In the data rows, zero lies at 4.5, halfway between 4 and 5.
Every row has a hidden score. How much higher is the second row's score than the first row's in each pair? 15 means about the same, 30 much higher and 0 much lower. The score is a weighted sum of the row's numbers plus the product of two more (or one squared), each taken from its middle value.
4 & 3 & 4 & 3 & 3 & 4 & 4 & 2 & 2 & 3 \\
6 & 5 & 3 & 5 & 7 & 7 & 6 & 4 & 3 & 5 \\ 12
6 & 4 & 5 & 3 & 3 & 4 & 3 & 4 & 3 & 4 \\
4 & 3 & 5 & 4 & 2 & 3 & 3 & 4 & 3 & 4 \\ 15
1 & 1 & 5 & 4 & 2 & 3 & 3 & 3 & 4 & 5 \\
3 & 5 & 6 & 7 & 4 & 2 & 2 & 5 & 6 & 6 \\ 13
4 & 4 & 4 & 3 & 5 & 7 & 8 & 5 & 3 & 3 \\
6 & 4 & 5 & 4 & 3 & 3 & 3 & 4 & 3 & 3 \\ 6
5 & 5 & 4 & 4 & 6 & 6 & 8 & 7 & 5 & 4 \\
6 & 4 & 3 & 2 & 4 & 5 & 4 & 3 & 2 & 3 \\ 20
4 & 3 & 5 & 5 & 3 & 2 & 2 & 4 & 4 & 5 \\
7 & 5 & 3 & 3 & 7 & 7 & 7 & 4 & 2 & 4 \\ 13
3 & 2 & 5 & 4 & 2 & 3 & 3 & 3 & 3 & 5 \\
8 & 7 & 4 & 5 & 8 & 6 & 6 & 5 & 6 & 4 \\ 14
3 & 3 & 6 & 7 & 4 & 2 & 2 & 5 & 6 & 6 \\
5 & 6 & 6 & 5 & 3 & 3 & 3 & 5 & 5 & 4 \\ 20
5 & 3 & 3 & 2 & 5 & 7 & 6 & 3 & 1 & 4 \\
5 & 7 & 5 & 5 & 3 & 3 & 4 & 4 & 7 & 3 \\ 14
4 & 5 & 6 & 5 & 4 & 3 & 3 & 4 & 5 & 5 \\
1 & 3 & 6 & 5 & 2 & 2 & 3 & 4 & 6 & 6 \\ 15
1 & 2 & 5 & 5 & 2 & 2 & 2 & 4 & 5 & 6 \\
3 & 5 & 4 & 6 & 6 & 4 & 4 & 6 & 6 & 6 \\ 16
3 & 4 & 5 & 7 & 5 & 3 & 3 & 5 & 6 & 6 \\
3 & 4 & 5 & 7 & 6 & 4 & 4 & 6 & 6 & 7 \\ 14
6 & 6 & 3 & 4 & 7 & 7 & 7 & 6 & 6 & 4 \\
7 & 5 & 7 & 6 & 4 & 2 & 1 & 5 & 4 & 4 \\ 15
3 & 4 & 5 & 7 & 4 & 2 & 2 & 5 & 6 & 6 \\
6 & 6 & 3 & 4 & 6 & 7 & 7 & 6 & 6 & 5 \\ 14
9 & 9 & 7 & 9 & 9 & 5 & 5 & 6 & 7 & 3 \\
3 & 4 & 5 & 6 & 6 & 4 & 4 & 6 & 6 & 6 \\ 15
5 & 3 & 4 & 3 & 3 & 4 & 4 & 3 & 2 & 4 \\
5 & 7 & 6 & 5 & 3 & 2 & 3 & 4 & 7 & 3 \\ 17
7 & 7 & 6 & 8 & 8 & 5 & 4 & 6 & 7 & 5 \\
6 & 6 & 4 & 6 & 7 & 6 & 5 & 5 & 6 & 5 \\ 17
6 & 4 & 3 & 3 & 4 & 6 & 5 & 3 & 2 & 4 \\
1 & 3 & 6 & 6 & 2 & 1 & 2 & 4 & 6 & 6 \\ 11
6 & 7 & 6 & 5 & 4 & 4 & 5 & 8 & 7 & 5 \\
6 & 5 & 4 & 5 & 7 & 6 & 5 & 5 & 4 & 5 \\ 12
2 & 4 & 6 & 7 & 3 & 2 & 2 & 5 & 6 & 6 \\
6 & 5 & 3 & 5 & 7 & 7 & 6 & 5 & 3 & 5 \\ 18
5 & 5 & 4 & 5 & 6 & 5 & 5 & 6 & 5 & 5 \\
3 & 4 & 4 & 3 & 5 & 6 & 7 & 4 & 4 & 4 \\ 24
3 & 5 & 4 & 3 & 4 & 6 & 7 & 4 & 5 & 3 \\
2 & 2 & 5 & 5 & 2 & 3 & 2 & 3 & 4 & 5 \\ 6
6 & 5 & 3 & 4 & 6 & 7 & 7 & 5 & 3 & 4 \\
6 & 3 & 3 & 2 & 5 & 6 & 6 & 3 & 2 & 3 \\ 15
6 & 5 & 3 & 3 & 6 & 7 & 7 & 4 & 2 & 4 \\
7 & 7 & 7 & 9 & 7 & 4 & 3 & 6 & 7 & 4 \\ 5
5 & 5 & 5 & 5 & 5 & 4 & 5 & 7 & 6 & 6 \\
7 & 5 & 3 & 3 & 6 & 7 & 6 & 5 & 5 & 4 \\ 17
8 & 7 & 4 & 5 & 8 & 7 & 6 & 5 & 5 & 5 \\
5 & 5 & 5 & 6 & 7 & 5 & 5 & 5 & 6 & 6 \\ 13
1 & 3 & 5 & 5 & 2 & 2 & 3 & 4 & 6 & 5 \\
8 & 6 & 4 & 3 & 5 & 6 & 6 & 5 & 4 & 3 \\ 18
5 & 4 & 4 & 4 & 7 & 7 & 6 & 5 & 3 & 5 \\
4 & 3 & 3 & 3 & 4 & 6 & 7 & 2 & 2 & 3 \\ 14
2 & 2 & 4 & 3 & 2 & 3 & 4 & 3 & 4 & 4 \\
4 & 5 & 6 & 8 & 5 & 2 & 2 & 6 & 7 & 6 \\ 10
5 & 6 & 7 & 8 & 5 & 3 & 2 & 6 & 6 & 4 \\
3 & 4 & 6 & 7 & 4 & 2 & 2 & 5 & 6 & 6 \\ 14
7 & 8 & 6 & 5 & 3 & 3 & 3 & 5 & 6 & 2 \\
1 & 3 & 6 & 6 & 3 & 2 & 2 & 5 & 6 & 6 \\ 5
7 & 5 & 7 & 6 & 4 & 2 & 1 & 4 & 4 & 4 \\
7 & 7 & 4 & 6 & 7 & 6 & 5 & 6 & 6 & 5 \\ 14
3 & 4 & 5 & 6 & 6 & 4 & 4 & 6 & 6 & 7 \\
4 & 3 & 3 & 2 & 4 & 6 & 6 & 3 & 2 & 3 \\ 22
3 & 5 & 4 & 3 & 3 & 5 & 6 & 3 & 5 & 2 \\
1 & 3 & 4 & 3 & 2 & 3 & 4 & 3 & 4 & 4 \\ 14
6 & 4 & 4 & 2 & 4 & 5 & 5 & 3 & 2 & 3 \\
4 & 5 & 5 & 5 & 4 & 2 & 2 & 5 & 6 & 6 \\ 18
8 & 6 & 5 & 4 & 4 & 5 & 4 & 7 & 5 & 3 \\
5 & 3 & 3 & 2 & 5 & 7 & 6 & 3 & 1 & 4 \\ 14
7 & 5 & 7 & 6 & 3 & 2 & 2 & 5 & 4 & 3 \\
3 & 4 & 5 & 6 & 2 & 2 & 2 & 5 & 6 & 5 \\ 20
7 & 6 & 7 & 7 & 5 & 2 & 1 & 5 & 5 & 4 \\
2 & 1 & 4 & 3 & 2 & 3 & 4 & 3 & 4 & 4 \\ 16
6 & 5 & 3 & 3 & 7 & 7 & 7 & 3 & 2 & 4 \\
6 & 6 & 4 & 6 & 8 & 6 & 5 & 6 & 6 & 5 \\ 9
2 & 4 & 5 & 6 & 5 & 4 & 4 & 6 & 6 & 7 \\
6 & 6 & 3 & 4 & 7 & 7 & 6 & 5 & 5 & 4 \\ 18
3 & 4 & 4 & 6 & 5 & 3 & 4 & 6 & 6 & 6 \\
5 & 6 & 5 & 4 & 6 & 6 & 8 & 8 & 5 & 4 \\ 24
3 & 2 & 4 & 3 & 2 & 4 & 5 & 2 & 3 & 4 \\
4 & 4 & 6 & 6 & 4 & 2 & 2 & 5 & 6 & 6 \\ 12
3 & 4 & 4 & 6 & 5 & 4 & 4 & 6 & 6 & 7 \\
5 & 3 & 6 & 5 & 3 & 2 & 2 & 5 & 4 & 4 \\ 20
4 & 2 & 5 & 4 & 2 & 3 & 3 & 3 & 3 & 4 \\
5 & 5 & 4 & 4 & 6 & 7 & 8 & 5 & 3 & 4 \\ 29
3 & 2 & 4 & 3 & 2 & 4 & 4 & 2 & 2 & 4 \\
8 & 7 & 4 & 6 & 8 & 7 & 6 & 6 & 7 & 4 \\ 12
9 & 9 & 5 & 6 & 8 & 7 & 7 & 8 & 9 & 3 \\
3 & 4 & 5 & 6 & 6 & 4 & 4 & 5 & 6 & 6 \\ 12
6 & 5 & 3 & 3 & 7 & 7 & 6 & 4 & 3 & 4 \\
2 & 2 & 4 & 4 & 2 & 3 & 3 & 3 & 4 & 5 \\ 15
5 & 5 & 4 & 4 & 6 & 7 & 8 & 6 & 4 & 4 \\
4 & 3 & 4 & 2 & 4 & 6 & 6 & 2 & 2 & 3 \\ 12
7 & 4 & 3 & 2 & 5 & 6 & 6 & 3 & 2 & 3 \\
5 & 6 & 4 & 6 & 7 & 5 & 5 & 6 & 7 & 6 \\ 10
2 & 2 & 4 & 3 & 2 & 3 & 4 & 3 & 4 & 4 \\
2 & 4 & 5 & 5 & 4 & 3 & 3 & 6 & 6 & 6 \\ 13
7 & 6 & 5 & 3 & 3 & 4 & 4 & 6 & 5 & 4 \\
5 & 3 & 4 & 2 & 3 & 5 & 4 & 3 & 2 & 4 \\ 12
6 & 4 & 3 & 3 & 6 & 7 & 7 & 3 & 1 & 3 \\
5 & 3 & 3 & 2 & 3 & 5 & 5 & 2 & 1 & 3 \\ 15
2 & 3 & 4 & 3 & 2 & 3 & 4 & 3 & 5 & 4 \\
1 & 3 & 6 & 6 & 3 & 2 & 2 & 5 & 6 & 6 \\ 9
4 & 2 & 6 & 5 & 2 & 2 & 2 & 4 & 4 & 5 \\
4 & 3 & 4 & 3 & 2 & 4 & 4 & 3 & 2 & 4 \\ 19
6 & 5 & 3 & 3 & 7 & 7 & 6 & 4 & 3 & 4 \\
1 & 2 & 4 & 3 & 1 & 3 & 3 & 3 & 4 & 5 \\ 16
6 & 5 & 4 & 3 & 6 & 7 & 7 & 4 & 2 & 4 \\
4 & 5 & 4 & 4 & 4 & 5 & 7 & 3 & 5 & 2 \\ 6
1 & 3 & 5 & 5 & 1 & 2 & 3 & 3 & 6 & 5 \\
5 & 6 & 6 & 5 & 4 & 4 & 4 & 7 & 6 & 5 \\ 17
9 & 8 & 7 & 9 & 8 & 5 & 5 & 6 & 7 & 4 \\
5 & 6 & 7 & 8 & 5 & 3 & 2 & 6 & 6 & 5 \\ 13
5 & 7 & 5 & 5 & 2 & 3 & 4 & 3 & 7 & 3 \\
6 & 5 & 3 & 3 & 7 & 7 & 6 & 5 & 4 & 5 \\ 14
3 & 4 & 6 & 7 & 4 & 2 & 2 & 6 & 6 & 6 \\
7 & 8 & 6 & 4 & 3 & 3 & 4 & 3 & 6 & 1 \\ 21
4 & 4 & 6 & 7 & 4 & 3 & 2 & 5 & 6 & 6 \\
3 & 4 & 5 & 7 & 6 & 5 & 5 & 6 & 7 & 6 \\ 17
6 & 5 & 4 & 3 & 6 & 7 & 7 & 4 & 3 & 4 \\
5 & 3 & 4 & 3 & 3 & 4 & 4 & 2 & 2 & 4 \\ 7
5 & 6 & 5 & 5 & 5 & 6 & 8 & 9 & 6 & 4 \\
6 & 6 & 4 & 6 & 8 & 6 & 5 & 6 & 7 & 6 \\ 2
4 & 5 & 5 & 5 & 4 & 3 & 3 & 6 & 6 & 6 \\
3 & 4 & 5 & 6 & 4 & 3 & 2 & 5 & 6 & 6 \\ 13
